[[145 124 124 139 116 107 139 149 142 109 143 130]
 [127 138 130 110 144 143 131 146 141 147 143 126]
 [134 123 107 130 135 136 110 108 140 139 123 140]
 [143 136 144 146 110 137 131 136 141 122 123 137]
 [142 130 121 140 147 114 139 137 137 131 122 128]
 [112 142 139 137 124 134 122 108 135 113 112 112]] -> 112

[[113 118 113 109 118 112 138 122 126 116 115 119 119]
 [144 138 136 146 141 133 125 143 120 136 136 133 141]
 [113 126 125 108 114 118 135 116 118 117 116 127 115]
 [136 107 102 112 136 143 115 136 140 145 143 108 141]
 [118 113 111 117 117 135 118 118 141 136 135 120 118]
 [136 147 140 139 128 115 147 135 109 112 114 140 130]] -> 136

[[131 124 133 122 122 131 134 119 119 145 115 151 125 135 136 116]
 [138 123 133 123 121 132 145 118 113 143 115 157 132 136 138 111]
 [127 129 136 125 127 124 116 127 128 136 115 130 120 132 139 130]
 [133 129 125 132 129 128 136 130 126 120 133 125 136 127 127 127]
 [147 128 133 132 125 127 146 126 113 126 117 141 143 134 145 117]
 [140 123 133 124 121 132 147 118 111 143 114 158 134 136 140 110]
 [141 129 131 133 128 125 138 130 120 121 123 129 140 131 139 125]
 [145 134 140 137 131 116 123 135 122 115 112 117 139 134 154 133]] -> 145

[[138 121 106 140 121 137 143 129 128 113 128 133 131 134 140]
 [138 125 121 121 112 107 128 115 122 126 140 113 139 119 133]
 [120 131 152 119 140 108 128 134 131 135 136 134 129 129 130]
 [125 127 127 138 142 137 141 141 136 121 123 146 126 140 138]
 [131 128 137 115 121 102 124 119 124 133 140 117 136 119 129]
 [125 131 146 115 131 101 123 125 128 136 138 123 135 122 129]] -> 125

[[151 121 151 151 136 132 114 155 141 104]
 [120 146 111 121 136 112 139 121 125 135]
 [132 119 137 133 119 144 123 132 129 124]
 [117 138 108 117 134 114 141 114 127 142]
 [151 127 150 149 139 128 115 156 139 103]
 [138 127 135 135 141 117 124 138 134 120]
 [111 139 110 114 116 133 140 111 119 144]
 [138 127 135 133 144 114 124 138 134 121]] -> 138

[[153 132 105 123 134 138 128 109 133 145]
 [136 103 121 142 114 141 116 143 143 142]
 [131 127 129 149 115 137 138 141 124 139]
 [128 132 134 135 120 129 136 127 122 129]
 [121 140 134 117 133 114 128 122 112 120]
 [133 134 143 121 143 121 143 136 116 131]
 [111 127 127 126 149 137 118 144 139 118]
 [114 123 108 123 132 132 118 117 145 112]
 [109 118 132 110 147 133 116 138 144 119]
 [126 146 127 140 130 124 144 127 119 137]
 [120 123 119 118 144 133 118 117 140 119]
 [134 133 146 131 143 124 149 142 111 137]] -> 134

[[140 108 137 126 122 138 141 132 122 112 137 118 139 121 127]
 [137 138 132 135 130 126 129 122 122 128 118 128 139 126 136]
 [133 124 128 125 127 135 128 129 135 136 110 130 134 128 124]
 [128 126 127 133 148 129 126 135 121 121 124 143 131 146 130]
 [119 127 122 128 115 131 122 132 143 131 134 122 122 120 125]
 [144 119 141 128 133 151 143 131 109 107 137 129 138 128 133]
 [141 130 147 138 132 147 131 142 103 104 141 132 141 137 130]
 [114 137 120 134 124 116 117 126 149 144 113 137 122 137 123]
 [121 125 126 138 124 129 130 123 141 128 129 125 134 124 117]
 [134 119 132 114 110 128 134 128 135 122 125 106 130 109 132]
 [130 121 131 128 136 131 136 133 118 124 129 135 130 135 132]
 [126 126 126 121 109 112 131 130 128 134 126 112 123 114 147]] -> 126

[[118 139 130 125 136 131 129]
 [121 133 145 131 133 124 104]
 [133 126 136 128 127 129 126]
 [144 131 114 106 134 117 139]
 [122 140 135 112 121 127 140]
 [110 133 150 123 135 129 119]] -> 110
---
[112 100 128 104 103 138 133] --> 133
[141 125 131 103] --> 103
[123 150 127 135] --> 135
[125 133 106 114] --> 114
[131 123 153 122 126 157 116] --> 116
[138 141 105 109] --> 109
[117 103 120 148] --> 148
---
(116, 130, 153, 139, 106, 123) result: 123
(154, 157, 126, 116, 124, 147, 117) result: 117
(116, 120, 107, 134, 126, 143, 99) result: 99
(108, 103, 107, 146, 100, 109, 145) result: 145
(98, 146, 120, 136) result: 136
(116, 121, 108, 153, 130) result: 130
---
Input: array([136, 119, 118, 128, 142, 104, 125])
Output: 125, 136

Input: array([151, 150, 132, 141])
Output: 141, 151

Input: array([107, 121, 114, 150, 113, 112])
Output: 112, 107

Input:
array([[116, 128, 125, 125, 134],
       [116, 136, 154, 107, 101]])
Output: 134, 116

Input:
array([[126, 143, 136, 122],
       [128, 126, 123, 106],
       [112, 148, 122, 143]])
Output: 122, 112

Input: array([129, 105, 103, 143])
Output: 143, 129

Input: array([120, 102, 128, 111])
Output: 111, 120
---
[141 128 121 116 154] -> 141

[[128 127 129 130 129 130]
 [128 128 127 127 128 127]
 [152 127 126 121 139 127]] -> 128

[[103 122 155 121 121]
 [129 123 116 119 123]] -> 103

[[102 147 129 134]
 [102 150 129 135]
 [142 132 105 116]] -> 102

[143 134 101 157 155 145 107] -> 143

[[140 107 128 141]
 [132 108 129 137]] -> 140

[153 125 145 130 118 126] -> 153

[114 119 108 153 145 137 106] -> 114
---
[142 155 111 126 152 109] out 155, 152

[143 154 128 131 145 146] out 154, 146

[[128 152 116 146 131 106]
 [111 117 127 122 137 139]] out 152, 146

[[125 133 146 151 122]
 [106 122 129 121 122]] out 151, 146

[[130 148 110 130 126 128]
 [130 135 128 131 103 132]
 [125 127 128 117 139 132]] out 148, 139

[116 122 123 121 103 111 111] out 123, 122

[129 103 116 124 156 133 129] out 156, 133

[130 135 107 136 114 142] out 142, 136

[147 126 153 126 128 124] out 153, 147

[138 156 150 117 113 127 125] out 156, 150
---
Input:
array([[137, 138, 123, 125],
       [112, 134, 105, 123],
       [132, 126, 127, 135]])
Output: 123

Input:
array([[145, 109, 108, 130, 147, 108],
       [120, 139, 121, 143, 114, 129],
       [106, 100, 142, 157, 137, 139]])
Output: 147

Input:
array([[153, 133, 126, 143, 130, 114],
       [148, 113, 139, 127, 118, 117],
       [126, 131, 127, 140, 117, 129]])
Output: 130

Input:
array([[126, 152, 144, 129, 149],
       [126, 126, 124, 104, 150],
       [134, 137, 138, 139, 134]])
Output: 129

Input:
array([[121, 125, 133, 136, 133],
       [132, 121, 123, 116, 128],
       [143, 121, 128, 106, 141]])
Output: 136

Input:
array([[116, 120, 130, 130, 127],
       [124,  99, 136, 131, 122],
       [131, 133, 122, 109, 130]])
Output: 130
---
116	122	148	137
110	157	126	154
140	155	135	121
-> 148

148	109	116	150
117	110	125	142
123	128	118	138
-> 116

129	129	112	109
121	128	121	117
120	131	144	149
-> 112

121	109	130	139
120	114	129	144
128	106	135	129
-> 130

151	104	127	135
140	140	157	137
127	116	148	121
-> 127

99	150	106	135
152	115	132	108
145	145	148	135
-> 106
---
[[120 151 102 144 151 150]
 [114 109 107 123 109 109]
 [138 106 153 109 106 105]] | 151

[106 116 146 121 128 150 140] | 116

[156 103 145 132 129] | 103

[132 135 150 136] | 135

[154 133 118 135 129 136 152] | 133

[[118 105 106 109]
 [109 124 106 114]] | 105

[[124 141 149 139 110 143 115]
 [112 122 134 110 105 113 130]] | 141

[147 107 152 144 123] | 107

[144 142 113  99 124 124 145] | 142
---
[[135 143 107 119]
 [128 107 142 123]] | 107

[[149 107 124 148 120 113]
 [139 116 125 139 122 113]
 [150 106 122 153 121 113]] | 116

[[115 130 119 130 120 137]
 [122 100 130 131 115 121]] | 100

[[131 145 137 142 133 116]
 [136 138 149 136 136 119]
 [125 136 124 131 128 120]] | 138

[[129 122 135 125 123 121]
 [128 125 112 132 121 149]
 [128 131 150 125 142  99]] | 125

[[114 137 115 100 156 136]
 [128 106 126 123 118 105]
 [108 141 118 115 126 145]] | 106
---
array([[119, 139, 130, 149, 139, 138],
       [114, 114, 117, 139, 136, 148],
       [136, 130, 152, 117, 122, 116]]) gives 119

array([[139, 101, 107, 123, 140],
       [123, 128, 126, 122, 133],
       [105, 127, 152, 117, 135]]) gives 139

array([[128, 122, 140, 134, 106],
       [125, 128, 129, 128, 114],
       [129, 126, 133, 130, 121]]) gives 128

array([[114, 115, 128, 102, 142, 119],
       [133, 104, 134, 116, 154, 115],
       [139, 134, 121, 140, 124, 129]]) gives 114

array([[132, 102, 111, 120, 125, 126, 123],
       [126, 123, 131, 116, 124, 118, 129],
       [125, 129, 149, 133, 132, 125, 133]]) gives 132

array([[125, 126, 114, 120, 119, 113, 115],
       [133, 136, 106, 120, 129, 104, 136],
       [130, 140, 148, 132, 128, 146, 111]]) gives 125
